One hidden turn or mirror swaps the rows below in pairs. Which row is each named row swapped with?
j_622: [ 27  -2   5   1  -7 -17  14  24   3  47 -22  29   1 -25 -41  43   5  10
 -13  34  25  -8   9 -22  18  46   1 -10  12  10  -3 -19  -9   8  23   2
  13 -28  39]
j_807: [-26 -14 -14  -2  12  19   2 -29  40 -11  45   4 -46  -1  20  12  31  -3
  -1  11  18 -19 -24  15 -28  -5 -52 -10  45   9 -12  24  -9  28  10  55
   8   3  -9]
j_365: [-17 -24  17  -8  31 -30  21  18 -11  10 -21  37   7 -14   0  46 -16  31
   5  19 -33   7  33 -32 -20 -33  26  -4   8  -8 -11 -35 -31 -65  19 -14
 -11  10  25]
j_281: [-30   4 -15 -15  -9  33   0  -8  15  18  12   3  -9  10  28 -36  11  26
   8 -22  34  18 -17  25 -15  17   7  -7  15  27  43  14   2  45  15  38
 -22 -19   4]
j_673: [-27  -5 -22   1  -1  19   0 -37  34   7  46  12 -42  10   3  11  34  -7
   8  -1  21 -18 -28  10 -21  15 -31 -15  39   3  -6  37   2  35   3  42
  13   6  -6]
j_180: [-37  -6   3  15  20 -10   4  37  12 -49 -21  19 -20 -31   6   5   5  38
 -25  29 -62   6  39 -16 -10 -48 -21   1  12  20 -28 -46  20 -30  13  -3
  -6  14   5]
j_604: [ -7   6 -25  18  12   6   2  10 -10  25  25  -4   7   5 -33  -9  33  13
  13  -7   9 -28 -27   2  22  34 -30 -15  60   1 -13 -23  17  23  26  13
   4 -36  17]
j_85: [  3   6  -4   5  11 -22  16  40 -36  20 -19  16   9  -9 -16  21   6  34
  17  19 -29  -1  36 -27  10  13  30  12  40 -24  -7 -49 -17 -20   9 -26
 -19 -14  20]
j_247: [-22  25 -36  35   5  -7 -10  32  11  10 -13 -25 -42  19 -27  -1  42  16
 -30  25 -18  -5   5   1  -6  -9 -32 -40  27  28 -49  -9  22   7  -1 -23
  29  20  -9]
j_68: [-20  12 -16  -8 -23  21  -2  -9  53 -34  16   5 -50  30  27   2  20  13
  -9  33  -7  -5   5 -16 -26  -7 -34 -18  32  27 -27  35  17  43 -12  13
  16  36 -25]
j_175: [-42 -12   7 -23  10   5  18   8  21   5 -27  11  24  14  43  -8 -50  32
  -3   1 -21  37   6   9  -8 -25  40  -1  -5  19  30 -20 -28 -18   8   4
 -31 -21  13]
j_512: [-50 -15  26 -12  26 -14  22  30   7 -10 -44  20  15  -7  32   1 -24  53
 -13  25 -25  28  24 -10 -21 -35  31   3  -9  14  12 -37 -23 -40  16 -14
 -32  -8  19]
j_510: [  9  30 -36   9  -4 -21  14  51  12  30 -37  -4 -23  32 -34  35  20  27
 -15  34  -5  10  29 -20  32  14  20 -44  28   3 -25   2  -5  -5  15 -27
  29  23  24]
j_47: [-57 -12  -8 -30  22 -19   8  19  19  11 -52  23   5   8  14 -21 -20  49
   5  -4 -26  25  16  -8  -8 -35  43  -9 -14  15  28 -26 -15 -35  14  -4
 -31  -4  14]
j_134: [  4  19 -33 -14 -13  14  14  13  36 -10  12  26 -34   8  -9  21  20   6
  11  16   6  -5  17   0  47  46   6 -17  55  -6  19  20  11  42  26  42
   6  -6  26]
j_429: [-17 -15  12  14  -7  -1  -4   6  46  -2 -16  13 -30 -22  -3  18   8  12
 -50  51   3 -11  -1 -17 -41 -19 -56 -22 -14  59 -34   4  16  11  10   2
  23  16  -2]
j_647: [-54   7 -33 -23   0  18  -7 -23  49  13  -5  10 -27  25  11 -45  14  18
  14 -26  14   4 -28  21  -6   7   5 -20  14  20  30  26   8  36   7  36
 -18 -18  -9]
j_409: [-36 -11  13 -28  17   4  15  30   4   3 -35  12  15   3  45 -15 -24  53
  -7   4  -7  36  27  -3 -27 -36  27  -1 -18  41  33 -20 -13 -22  17   4
 -33   6  14]
j_349: [-37   7 -11 -11  -7  30   9 -19  41   7  16   2 -20  22  19 -16  17  13
   8   0  34   5 -32  24  -6  31  -2  -8  32   6  25  24   1  57   7  40
 -14 -18   1]
j_611: [  9   5 -27 -26   8  -4   3   2  35   8 -15  24 -34  23  36  27  -5  38
 -33  21 -18   6  -5 -36 -20 -18 -14  -5  -1  14 -48  36   9  -6  21  -7
  34  77  17]
j_366: [-49  -4 -14 -11  -3  29   2 -22  36  10  10  -2  -3  17  37 -34 -22  10
   3 -17   3  23 -31  36  -9   0   1  -4  13  26  37   5  -7  28   1  27
 -21 -36  -8]
j_596: [-23 -25   4   2  38 -11  16  -6 -23   2  23  32  -8  -9   9  51   6  15
  25  30  -6 -17   4 -24 -24 -43 -11  11  21 -24 -14 -33 -50 -36  16  31
  -3   1   7]
j_733: [ 12  11 -40  10  24 -13 -11   4 -36  47   7   6 -14  -9 -20   9  29  34
   0 -17 -16 -15 -30  -7  -3  32 -18  20  30 -22 -37 -22  10   0  32 -14
  11  -3  22]
j_497: [-14  -9   6 -24   2  -9  24  30  53 -21 -27  20   6  31  24  29 -21  39
 -23  44 -25   7  26 -51  -6 -44 -14 -32  12  41 -30   5   1 -31  20  -2
  21  52  18]
j_716: [-22 -18  -7  -9  13   9  12 -31  17  -6  45  27 -32  13  26  51  12   2
  24  27  16 -19 -11 -20 -21 -32 -24  -5  31 -17 -11  15 -37   9  11  59
  14  16   1]
j_643: [  1  -1 -18 -11  14 -23  23  15   8   8 -46 -10  46  -2  25  14  16  40
 -10  70 -13  22  18 -24 -30  20  33 -26  26  51  -4  24   0 -33  -2 -25
  24   7   4]
j_443: [  8  19 -18 -10   6  -5  15  49  20  -4 -26  41   0  26  -5  20 -16  52
 -27  36 -50   4  54  -5   3  -4   0  -9   0   9  -8   9  30 -43  43 -20
  -5  51  11]
j_356: [ -3  32 -40  18   0  18  -9  15   8  10  26  19 -23  26 -30 -16  28  30
 -10   4 -20 -16   2  37   7  42 -40  -4  32   1  -3  15  46  17  35   9
  -4   5  -8]
j_330: [ -5 -23  14 -17  41 -28  25  23 -10   7 -12  25   8 -15  14  53 -14  30
   5  30 -25   6  36 -28  -6 -27  19   6  27 -14  -1 -25 -50 -59  29   8
 -13   9  30]
j_41: [-10   7 -35  13  11  -9  -2  -4  -3  14  -8 -28  25  -3   8 -19  52  22
   0  43   2  -1 -22   7 -36  49   1 -24  48  45  -5  25  24   8  -3  -7
  24 -24 -13]

j_68 is swapped with j_85
j_443 is swapped with j_356
j_41 is swapped with j_643
j_596 is swapped with j_716
j_409 is swapped with j_281

One hidden turn or mirror swaps the rows below in pairs. Which row is each named row swapped with?
j_362: [ 17 -31   8  31   5 -39  -2  76  17  23 -45 -25 -25  45 -52   0   3  -1
 -15  30 -40  31 -10   6  25  -2 -72 -22 -17 -32  -9   2   5 -55 -11  -1
 -12   2  53 -18   1   4 -43]
j_253: [ -6 -15  17  29 -19 -48 -12  77  14 -27 -16  19 -12  14 -21  -4 -45   7
  35  18 -29 -11   4  22  26  28 -70 -44 -42  -9  23  16 -28  13  -6 -46
  11  43  39  16  10  20   4]
j_906: [ 27 -22  12  34 -13  -4  18  80  44  22 -76 -43   4 -10 -59 -44 -65 -24
 -33  45 -54  14  -8  -3  19   4 -24 -39 -40  -2 -14   9   4   4  10 -33
  25  21 -14 -13  -8 -12 -15]
j_239: [-29 -15 -23  45   2  -6  39  10  -6  -4 -30 -26  22  28 -59 -22 -32 -40
 -36  38 -22  31 -25 -11   3   8 -30   2  11  12 -46  18  -3   5  49 -25
  -7  -7   2  18 -26 -18  32]
j_107: [ 19 -34  -4  16  10 -47  -8  25   1 -28 -25 -61  13  40 -72 -33 -80 -14
   4  20 -59  37   1  13  38  10 -80 -32 -47 -21 -30  33 -47  10  35 -21
  30  25  18 -14 -38 -26 -47]
j_667: [-40 -50   6  42  -1 -13   3  61  15 -18   1  30  27  52 -32 -15   7 -27
   7 -12 -14 -22 -14  30  28  54 -49 -23 -10  15 -19  17 -53  -3   6   1
  19  38  28  34  -3   3 -12]
j_703: [ 56   7   1  60  39 -35  48  60  62 -13 -51 -10 -17   4 -38 -24 -21  -5
 -19  39 -52  33  -3  -1  32 -13 -77 -42 -40 -19 -43  19 -20 -38 -23 -12
  11  17  25 -46 -31 -11  10]
j_696: [ 25  49 -25  18  -9 -52   4  47  49 -28 -40 -33 -10   0 -37 -17 -51   0
  -9   0 -57  -3   8   1  57  16 -62 -42 -52 -75 -28  43 -27 -31 -11 -11
  28   1 -26 -30  15  -9 -25]
j_551: [-16   2 -20  59   8 -49   3  15  16 -16 -10  -1 -21  33 -37 -47  21 -23
 -19   9 -15  46  -2  12  34  28 -79   6  21 -17  -3  -4   9 -29  13 -13
  -2 -12  57 -14  -1  24 -30]
j_271: [-17  -9  10  16  -2 -37 -28  59  35 -30   2 -21   9 -15 -41 -50 -52   8
 -15  33 -60 -21 -10  15  38  80 -14 -41 -17 -20 -34  42 -37  11  10 -38
  39  40 -32 -15 -42  18 -54]
j_779: [-35  23  19  52  14   4 -21  12  57  -4 -43  -2   3  13 -64 -12   4 -33
  10  16 -27  16  19   2  23  24  -7   6  23 -29  -8 -15 -32  14  22  -9
  27 -12 -17 -16  15 -15   7]
j_307: [-61  43 -27  16 -13 -13  23  36  48 -21 -26 -32  -4  31   0 -25 -33 -35
 -30 -31 -39  19 -10  30  32  66 -31 -22  -9 -26 -36   1 -19 -36  23  -9
   5  61  13  -4 -10 -24 -15]
j_465: [ 22 -14  25  44   5 -21 -20  98  25 -57 -30 -11 -15 -21 -41 -16   2   5
  22  37 -64  37  -4 -22  15  21 -83 -16  -1 -20 -77  36  -4   8  15 -26
  13   4  29   4 -32  21 -29]
j_915: [-17  24 -25  41  30 -18  53   9  39 -18  -8   3  18  17 -35   6 -25 -19
 -34  29 -45 -14  -7  -5  41  31 -19 -28  -4 -30 -90  46 -43 -26   6 -13
  20  30 -24 -17 -39 -23  38]
j_899: [-12   2 -11  45  53 -14  13  18  31 -51  19 -21  -9  19 -52 -18  32  -6
   5  -2 -33  32 -51   6  12  19 -40 -16  -7 -20 -67   8 -46 -24  15  20
  21 -32  -4 -25 -46 -16   2]
j_711: [-25 -15  -1  41 -38 -12  41  51  43 -32 -25  -5   6 -15  -3  -7   4  -3
  14 -14  -1   1   4   2   4  -8 -42 -25 -29 -66 -29 -25 -41  -5 -22  17
  27  29 -30 -17  21 -10 -16]
j_74: [ -8 -42  -6  39 -15 -49  34  50   4 -72  -3 -24  33   5  -6 -14 -25  18
  14   1 -18  26 -15  -2 -17  -7 -94 -30 -41 -40 -45  16 -64  -3   4   1
  -2  21 -32   5 -26 -18 -14]
j_391: [-43 -38  -5  48  16  18 -18  36  28   8   1  21   3  -9 -30 -29  11 -15
 -28  15 -26   5  -6   1  41  25 -42 -20  11 -34 -52 -15  -3  31   1  24
  30 -15  42 -30   1 -28 -36]
j_322: [-52  12 -19  21  17 -33  -5  45  15 -33 -30 -26  16  10 -55  -9 -43  13
   0  28 -26 -31 -50  -4  17  71   4   2  -3  -7 -45  45 -64   3   2 -35
  -5  41 -21  -5 -23  -7   4]
j_37: [-31   5 -17  31  15 -52 -27  37  19 -36 -21  -7  24  -9  -6 -51 -88  21
 -31  26 -54  17  -5  10  27  44 -91 -45 -40 -25  -9  32 -29  35  10 -35
 -15  11  10 -22  -8 -42 -21]

j_915 is swapped with j_703
j_696 is swapped with j_899
j_37 is swapped with j_391
j_362 is swapped with j_322
j_107 is swapped with j_779

One hidden turn or mirror swaps the rows below in pairs. Which row is each named row swapped with?
j_92: [-15  -6 -33  32   4 -10  -3  17  -8  20  44   1 -34   1  19 -67 -31 -24
  19 -17 -26 -31  15  15  28   5  15   9 -30  10  -9  23  19 -36  -6  -6
   1 -37   9  72  12 -25  -9   3  20  13  35]
j_240: [ 10  -3  69  40  12  27 -24 -37 -17   6  19  32 -31 -11  -6 -12 -14  25
 -10  -6   5  30 -10 -15   1   6  -3  13 -16 -27   8 -20  40  11 -50   9
  37 -11 -12  -6  23  -2  27  -2 -26  28  56]
j_126: [  3   0 -12  49  25 -15 -28 -17   0  23  34  27 -23  10   2 -42  -4 -44
  19  -1  11  12   9 -11  11 -21  31  12 -37  22  -6  -9  28 -44 -52 -36
   2 -17 -20  30  22   6   6   1  12   8  58]
j_300: [ 10 -36  23  43  11  -6  -6 -21  -9   2  15  54 -36 -32   9 -25 -24   7
  11 -50 -23  -9  -7  -8  21   6  13  20 -10   4 -21   0  37 -13 -17   9
   5 -28 -26  97  29 -15  10   6 -23  16  42]
j_472: [  3 -24   6 -30  -8   0  -1  32  15   2  -2 -16   1   3   6  -5  30  14
 -18  25  48  12  27 -75 -12  -2   9  -8  13  19  -1  32   7  29   3 -17
 -14  47   8  35   0   2  -2  40  17  38  -7]
j_560: [ 28  -1  11  38 -21   4  10   1  20  29  11  32 -11   1  15 -46 -41  38
  11 -38  15  -8 -12 -25  -1  -5 -25  33 -16 -10   0   0  48 -13  14 -55
 -16  -2 -18 -18  18 -49  29   3   3 -15 -13]
j_42: [ -6 -29 -46 -11  -8 -20  31 -38 -20  23  19  14 -53  23  14 -28   0   3
  10  10   8   7  29  18  30  16   7  -1 -24  12 -24  35  -6 -18  -8   5
  12 -42   9  63  25  -3 -28   6  36  30   1]
j_633: [  9 -15  -1 -21  11  -4  12  13   2  23  20 -18 -11   7  -3  -2  17 -38
  -3  44  23  -9  48 -61 -16  -2  26  -7 -27  17   0  10  10   5   8 -37
   6   8  15  -8  -6   1 -15  16  11  51 -22]
j_445: [  7 -36   3  57 -39  22  14  30  27  33  29  19 -24 -17  33 -55 -51  19
   2  -5  12 -18   5  26  18  -1 -13  37   7   3 -28  17  50 -22  27  -1
 -24 -18  17  21  28 -41  10  19  25 -11  46]
j_413: [-40   6  -9  18  13  43  10 -11 -56  16 -65  16 -31  -7   7 -18  -7  79
 -33  42  -5   5 -22   7   6  -1  -9  29 -17  23 -20  29  17 -36   0 -18
  24  -6 -31  23  11  11   6   4  10  34  26]
j_181: [ -3 -16  34 -16  32   9  -5 -31 -17  12 -49  -6  -6  -6 -12   5  34 -35
 -23  38   5  23  -4 -15   5   3  11   2 -28  15  -1  -2   3  12 -20 -38
  29   6   3 -16   5   6  -6  19   9  80  18]
j_503: [ -3  -3  52   1 -26  24  -4   7 -12 -11 -44  -5   4 -27   9 -16  25  23
 -46  34  34  33  -1 -28   1  30  14  -5   5 -15   9  24  10  29  -8  27
  26  30 -13  -5  17  12  10  41  -9  60  23]
j_985: [  4 -39  11 -13 -10  -1  23  28   8  22 -40  36   4 -55  10   0   1  53
 -20  38  41  -2  -6  -8   8  34   2   0   9 -15 -20  37  21  -4  41  24
  11  35  17 -13  21  -2 -10  23  -8  22   1]
j_640: [  7 -30  51  30  -7  58  20  11  -7  12 -48  26 -19 -48   6  -4  12   5
  -9 -21 -12  17 -37  34  13  32  17  20   5  -9 -20  -7  42   8  11   0
  32  -4 -34  33  27   7  -1   6 -24  11  46]
j_169: [ 13 -23  37  15 -51  20  18 -40  -8   7  10  15 -30  20  15 -14  18  45
 -28  14  59  51  36  -6   2  23   0  -4   8 -13   3  20  13  14 -20  38
  13  -5 -16   7  37  14   8  21   7  22  39]
j_435: [ -3  10   6 -10  31  -4 -29 -23 -23 -15 -31 -13 -30  -5 -12  -9  35 -28
  -2  31 -15   3   0 -31   8 -11  23  -9 -43  39   3 -10  13   7 -36 -39
  19  -1 -12  19 -10  21  14  21  35  68  32]
j_218: [-37  14  -4  31  10  50  10  16 -31  30   7 -15 -36  35   3 -34 -15  65
 -21  19  14 -11  17  -9 -23 -19 -18  11 -18  11  21  20  18 -55  -4 -32
   1  -3   4   4   0   3  20 -18  10  -6  43]
j_379: [ 12   5 -24 -36  -2  35   1  15   5  20 -18 -19  -3  27   1  -2  30 -17
   1  58  40   3  37 -13 -29  -3  12   2 -29  26  -2  24   8  20 -14 -18
  -7  31  11  18 -11 -14 -24  25  39  30  23]
j_974: [ 21 -48  56  46  18 -13 -11 -37   7  40 -45  28 -21 -38  38 -28  -8  23
 -39 -27  -5 -36  17   4  28 -45 -23 -21  -6  -6 -14  -2  43  17  15  -6
  -4 -11  -6  27  30 -29  14   1  14  24  29]
j_618: [ 10 -30  13  33 -46  20  11  39  20   2  12  22 -30 -41  25 -35 -38  64
  -3  -5   1 -35   2   7  10  14 -17   9   7   1 -10  14  55  -2  43  29
 -12  -1  15  22  12 -22  32  22  19  -9  44]
j_442: [ 13 -27  14  20  16 -21 -22 -10  17  43 -40 -13  -8   1  43 -36  18  -3
 -39  12  21 -28  35 -30  21 -65 -13 -26  -5  20 -16  12  28  26  12 -41
 -24  11   2  19  12 -25   4  20  53  35  10]
j_887: [ -9  -8 -26   0  -4  41  15  61  18  31   7 -40 -14  20   9 -30  30 -41
  16   8  12   1   9  -4   0  -4  22   0  -6  30  -8  11  23  -3  14 -62
  -8  12   0  26  -6   1 -19   7  35  -3  21]
j_770: [ 26 -31  30  66 -32  12   7  -8  -6   9   7  62 -28 -55  25 -24 -41  12
  -7   0  -3  -1   2  -2  17  11  24  44  -3   1 -44  -3  55  -3   5  23
   4 -36 -41  30  38 -13   8  27 -21  20  32]
j_350: [ 26 -21  22  36 -11  44   8 -24  -8  15 -13  58 -29 -30  11 -11 -30  19
   5 -11 -12 -13   0  52  -7  22   0  31 -28  -8 -25   2  46  -4  -8  41
  15 -18 -18  54  25 -32  -2   2 -13   1  66]
j_20: [ 18   8   5  -6  14 -14   2 -33  -9  19 -57  28  -2 -10   2 -19  -3  13
  -4  -3   4  12 -33 -39   8  -1  -5  29 -34  12 -19   3  23   8  -3 -77
  13   8 -35 -16   8 -22   5  15   6  45 -45]
j_335: [-10  -7 -59 -21  -3  -7   0  33   1  29  11  -4 -22  -5  19 -31 -24  26
   8  48  15 -13  -4 -17  27  -2  -1  24  -7  15 -45  44  23   6  17 -20
  -2   1  29  26   2 -22 -24  33  51  29 -20]

j_379 is swapped with j_350
j_435 is swapped with j_618
j_887 is swapped with j_640
j_770 is swapped with j_633
j_20 is swapped with j_560

One hidden turn or mirror swaps the rows below in pairs. Which row is each named row swapped with?
j_700: [-39 -64 -62 -39  -3  12 -27  18  31  -8  61 -24  14  -6  42 -15   8 -28
 -73 -63  16  34  -6  -1]
j_156: [-15   6   5 -20  -9 -24  26 -24  36  72  65 -36  78 -40  14   1   3 -23
  15 -12  25  -6  -1  -9]
j_742: [  0 -72  -9 -68  36 -20 -22   4  31  21  79 -34  19 -43  12 -12 -12 -19
 -62 -29  36  11   2   7]
j_614: [ -5 -64  31 -69  35   4  12 -22  20  43  57 -51  53 -61 -12 -20  12  -8
 -47 -18  34  21   1  28]
j_634: [-57  -8 -31  18 -59  16  17 -17  30  39  44 -21  66  -5  37 -10  32 -18
  -2 -57   2  32   3 -20]
j_348: [-27 -48 -63 -55 -25  24 -19  10  10  37  92 -49  57 -24  68 -19  38   6
 -64 -65  14  77   0  -1]
j_568: [-33 -48 -67 -13 -22  28 -39  22  32   2  28 -29  31  14  33 -32  32   3
 -36 -34  27  54 -10  15]
j_367: [-19 -14  29 -16 -16 -23  17 -37  42  69  62 -37  67 -50   5  -9   7 -12
  12 -18  28   2   6  -6]
j_18: [  5 -20  26 -38   7 -16  19 -21  37  76  67 -44  72 -63  -1  -6  16  -4
  -4  -7  40   1   4   0]
j_279: [-56 -58 -48 -24 -14  53   8   0  13   3  32 -34  53 -10  35 -23  40 -15
 -63 -64   0  51 -10  14]
j_730: [ 10 -61  -2 -55  18 -16 -41  -5  37  36  52 -44  31 -35  -8 -31   7   8
 -24   6  49  26  -1  30]
j_88: [-48 -15 -55   6 -47  32  17   5  18  36  40 -23  69   2  51 -12  47 -13
 -17 -61   8  37  -1 -13]
j_672: [-45  10 -44   9 -46  14  26  -7  27  42  48 -23  68  -7  46  -4  28 -31
   3 -41   4  17  -8 -19]
j_717: [  9 -54 -14 -84  11 -10 -21  -5  22  62 110 -61  58 -62  40 -17  17   9
 -51 -35  33  55  -1   3]

j_730 is swapped with j_568
j_717 is swapped with j_348
j_367 is swapped with j_634

